Here are some numbered points:
[0.87 1.29 0.37 -0.85 -1.41 -0.67 -0.81 0.99 -0.06] 0
[-0.01 0.16 0.15 -1.17 -1.47 -0.99 -0.23 -0.58 -0.70] 1
[0.35 0.70 1.11 1.33 0.61 0.08 0.16 -0.12 -0.49] 2
[0.22 0.12 0.22 0.83 0.35 -0.89 -2.04 -0.86 -1.00] 3
[0.84 0.67 0.11 -0.50 -0.63 -0.25 1.81 1.15 0.59] 4
[-1.43 0.49 0.17 -1.42 -1.68 -0.29 -0.58 -0.26 -1.41] 5
[-0.78 -1.09 -2.22 -0.97 -0.56 0.81 0.60 2.12 -0.42] 6
[-0.87 -1.63 -0.92 -1.23 0.05 -1.29 -2.29 -0.85 -0.75] 7
[-1.49 -1.12 0.16 -1.48 0.15 0.98 -0.23 -1.06 -0.48] 8
[-0.04 -0.43 -1.45 1.09 -0.44 0.18 0.50 -0.62 0.10] 9
[-2.61 -2.84 -0.50 1.02 1.06 1.42 0.41 -1.71 -1.32] 10
[0.81 1.04 0.22 0.22 -0.66 -0.21 1.07 0.10 0.18] 11
[-0.73 -0.42 0.42 -2.47 -0.98 1.19 -0.92 -0.11 1.56] 12
[-1.05 -0.92 -1.80 -0.54 0.54 -0.39 -0.21 -0.31 -1.20] 13
[1.75 0.85 1.31 1.96 1.52 1.01 0.03 -0.27 0.37] 14
[-0.48 0.54 0.44 -5.52 -2.33 1.68 -0.62 -0.87 1.32] 15
[-1.63 -1.58 -1.14 -1.28 -0.10 -0.73 -1.49 -1.04 -0.95] 16
[-0.53 0.25 -0.69 -0.01 -1.31 -1.80 -1.68 0.40 -0.11] 17
[0.44 0.54 -0.19 0.46 0.25 1.68 3.19 1.24 1.20] 18
[1.18 1.44 -0.16 0.39 -0.39 -0.58 0.26 0.14 0.93] 19
[-0.70 -1.07 -0.54 -0.99 -0.19 -1.21 -0.48 -0.67 -1.40] 20
[-2.03 -0.98 -1.19 -0.70 -1.49 -1.48 -0.67 -0.60 -0.78] 21
[0.85 0.82 0.31 0.71 0.11 -1.99 -2.46 -1.65 -0.77] 22
[0.07 0.28 -1.05 -2.29 -0.85 0.49 0.03 0.20 0.05] 23
[-0.74 -1.18 -0.85 -0.62 1.06 1.21 -0.67 0.26 0.06] 24
[1.37 2.12 -0.43 -0.67 -0.85 -0.72 1.00 1.01 0.36] 25
[1.76 1.38 2.22 3.17 2.60 -0.24 1.07 2.86 1.49] 26
[-0.28 -0.85 -0.60 -0.28 0.12 0.32 0.55 -0.57 -1.99] 27
[-0.87 -0.24 0.25 -1.36 -0.48 0.72 -0.96 -0.13 0.77] 28
[-0.49 -0.93 -1.07 0.00 1.92 1.94 0.92 -0.90 -2.10] 29
[-0.06 -0.40 0.61 0.01 0.19 1.25 0.25 0.54 1.97] 30
[-0.59 -0.74 -0.45 -0.49 -0.09 -1.63 -2.26 -0.74 0.10] 31
[-1.02 0.09 -0.31 -0.33 1.12 1.10 0.73 0.00 0.01] 32
[-0.02 0.72 0.68 2.48 -0.14 0.25 1.47 1.13 0.62] 33
[2.16 1.25 1.19 -0.80 -0.03 -0.51 0.54 -0.30 0.17] 34
[2.75 0.89 1.86 -0.50 0.73 -0.14 0.57 -0.36 0.32] 35
[-0.69 -0.25 -0.08 -4.19 -1.16 1.64 -2.23 -2.90 0.07] 36
[0.81 1.04 -0.31 0.00 -1.06 -0.11 -0.10 2.56 0.84] 37
[0.46 0.47 -1.11 0.86 0.16 0.39 0.45 0.30 0.24] 38
Which point above is nearest to each new point? Its number follows each.
[-1.02 -0.95 -0.40 -0.82 -0.12 -1.16 0.07 -0.54 -1.72] -> 20
[1.99 3.09 -0.41 1.34 -0.20 -1.31 0.16 -0.07 1.32] -> 19
[-0.21 -0.69 0.94 1.89 0.25 -0.22 -0.37 -1.34 -0.03] -> 2
[-1.61 0.47 0.37 -1.99 -1.88 0.35 0.01 -0.24 -1.36] -> 5
[-1.79 -1.26 0.19 -0.69 0.11 0.25 -0.18 -0.16 -1.01] -> 8
[-0.48 -0.08 1.52 1.55 0.86 -0.17 -0.81 -0.72 -0.44] -> 2
[-0.60 -0.29 -0.73 -0.96 -0.31 0.49 -1.04 -0.37 -0.49] -> 28
[0.74 1.16 0.59 1.01 1.36 0.24 1.02 1.21 -0.39] -> 2
[1.47 1.10 -1.58 -1.89 -1.12 -0.82 0.78 1.27 0.49] -> 25
[0.27 -0.04 -1.24 1.39 -0.01 1.16 1.14 0.75 0.66] -> 38
[-0.58 -0.43 -0.51 0.22 -1.34 -1.63 -0.69 0.26 0.15] -> 17
[-1.92 -0.34 0.89 -4.18 -1.33 2.27 -1.90 -2.23 -0.52] -> 36
[1.44 1.54 -0.44 -0.83 -0.73 -0.20 0.87 1.31 0.61] -> 25
[-0.08 -0.96 0.03 -0.30 0.02 -0.47 -0.74 -0.64 -0.27] -> 20
[-0.69 0.03 -0.83 -0.50 -1.37 -1.68 -0.95 0.32 -0.11] -> 17
[-1.49 -0.06 0.08 -1.30 -1.30 -0.61 -0.11 0.14 -1.37] -> 5
[-0.79 -0.68 -1.20 -0.46 -0.18 -0.10 0.15 0.33 -0.89] -> 13
[-0.23 -0.74 -0.19 0.22 0.28 1.10 1.39 0.66 -0.38] -> 32
[-0.93 0.99 1.41 -2.98 -1.11 2.60 -0.87 -0.94 0.95] -> 12
[-0.20 0.20 0.11 0.47 -0.24 -0.71 -1.23 -0.15 -0.92] -> 3
[0.92 0.62 -0.35 -0.15 -0.30 -2.93 -1.24 -1.21 -1.02] -> 22
[-1.15 -1.16 -0.80 -0.31 0.73 0.98 -0.84 0.16 -0.26] -> 24
[-0.28 0.27 1.21 1.59 0.80 -0.57 -1.67 -1.69 -1.39] -> 3
[-0.57 -0.15 1.11 1.19 0.27 0.31 0.55 0.12 0.07] -> 2
[-1.78 -0.87 -0.20 -1.90 -0.25 1.64 -0.98 -0.76 -0.51] -> 8
[0.20 0.53 0.68 1.69 0.54 -1.06 -2.20 -0.67 -0.90] -> 3
[-0.29 0.61 -0.35 -0.28 -1.17 -1.26 -1.50 0.27 -0.90] -> 17
[0.62 1.60 1.52 0.56 0.07 0.31 0.00 0.54 -0.37] -> 2
[-0.48 0.01 -0.55 0.74 0.32 -0.18 1.03 1.11 0.16] -> 38
[0.12 -0.06 1.01 1.54 1.17 -0.12 0.01 0.19 0.40] -> 2
[-0.42 -1.38 -0.77 1.23 0.85 1.79 2.94 1.38 0.09] -> 18
[0.68 0.42 0.05 -1.63 -1.83 -1.16 0.08 -0.66 -0.68] -> 1
[1.20 1.54 -0.10 -0.46 -1.17 -1.09 -0.71 0.71 -0.34] -> 0
[-0.82 0.20 -1.25 -0.80 -2.28 -2.15 -1.28 0.74 0.25] -> 17
